In the rows, 128 means zero.
One hidden turn or mirror swaps the rows below in pairs. Which row is each named row swapped with?
Z_145: [119 129 133 116 117 132 135  86 112 135  92  90 127 141 137 151]
Z_922: [ 81 133 122 163 130 104 105 122 151 104 147 125 147 131 144  95]
Z_941: [100 170 145 122 100 136 125  97 142 123 124 117 147  86 175 126]
Z_86: [103 155 120 137 118  92 104  99 117 118 142 129 112 127 114 164]
Z_790: [ 88 139 125 169 124 109 105 121 148 104 146 125 139 122 139  88]
Z_30: [103 166 151 125 107 125 108  95 155 125 126 116 129  87 177 124]
Z_262: [ 95 134 128 168 122  98 114 122 145  96 151 130 134 130 137  86]
Z_552: [103 160 157 120 103 121 111  94 146 123 125 109 129  90 176 137]
Z_246: [131 114 157 130 133 139 123  90 108 132 127 105 144 129 122 141]
Z_977: [ 92 165 119 129 137 106  96  89 142 166 120 142 144 126 149 110]
Z_819: [124 114 121 118 131 145 144  94 105 150 117 113 148 136 140 143]
Z_536: [128 142 151 110  99  89 148 121 127  99 131 126 134 126 130  74]
Z_124: [107 175 100 118 141 105 112 138 165 111 116 103 148 105 140 102]
Z_689: [143 144 138 107 104 127 149 124 110  91 126 136 130 122 128  88]
Z_35: [113 151 109 111 132  99 146 145 133 147 140 149 115  96 148 149]
Z_253: [124 150 123 149 135 108 134 152 113 155 114  88 153 138 172 122]
Z_550: [121 126 128 128 114 138 119  72 122 124 134  90 141 153 136 135]
Z_511: [149 139 142 113 103 116 127 144 122  94 122 129 129 130 125  82]
Z_221: [105 153 118 114 144 111 135 140 122 151 140 164 111 109 129 143]
Z_55: [121 155  99 109 140 102 136 138 129 153 143 144 104 102 148 142]
Z_850: [ 99 137 140 170 135 113 117 126 154 115 149 133 145 123 130  88]
Z_964: [147 154 143 106  97 118 135 118 146 104 137 121 113 144 123  91]
Z_726: [129 141 132 112 127 111 154 127 131 100 123 136 100 155 112  95]
Z_338: [143 174 151 141 133  87 121 115 115 109  90 106 115 147 167 118]
Z_434: [113 145 110 138 145 101 122 155 107 155 111  96 140 141 172 108]
Z_805: [142 171 141 134 126  85 115 120 122  95  99 107 122 145 172 106]
Z_447: [105 102 136 120 111 126 134  78 115 131 115  96 136 128 130 129]
Z_533: [102 162 115 139 121  91 123 109 108 107 135 127 108 128 109 160]
Z_76: [114 164 111 105 134 106 142 143 137 160 143 149 121 117 126 144]
Z_504: [125 152 104 135 149 109 138 139 118 146 102 101 160 147 177 114]
Z_363: [121 164 109 119 134 106 153 138 125 149 159 154 113 113 147 138]
Z_973: [130 126 150  95 120 112 152 119 138  98 126 121 109 129 128  82]
Z_46: [104 164 149 115 102 118 107 103 163 129 120 123 131  91 177 125]
Z_590: [ 95 186 102 130 121 114 151 135 106 108 116  99 107 128 134 132]
Z_760: [123 118 139 117 131 140 111  76 103 124 134 116 141 128 141 149]
Z_612: [ 94 162 140 123 134  97  90  97 141 171 118 134 131 139 141 105]
Z_155: [115 116 147 125 131 112 133  70 125 125 137  95 148 115 134 144]
Z_393: [113 169  82 115 138 105 121 121 159  98 117 102 143 105 143 111]
Z_756: [143 139 138  99 124 126 156 153 128 119 124 130 127 140 122  92]
Z_632: [132 161 139 161 150 102 133 106 131 156 104 121  94 145 146 127]
Z_782: [123 146 115 141 146 114 133 149 109 138  88 102 151 128 176 114]
Z_9: [110 138 123 142 148  97 131 152 108 149 111 107 151 141 180 113]

Swapped with Z_246: Z_689
Swapped with Z_338: Z_533
Swapped with Z_221: Z_782
Swapped with Z_632: Z_590

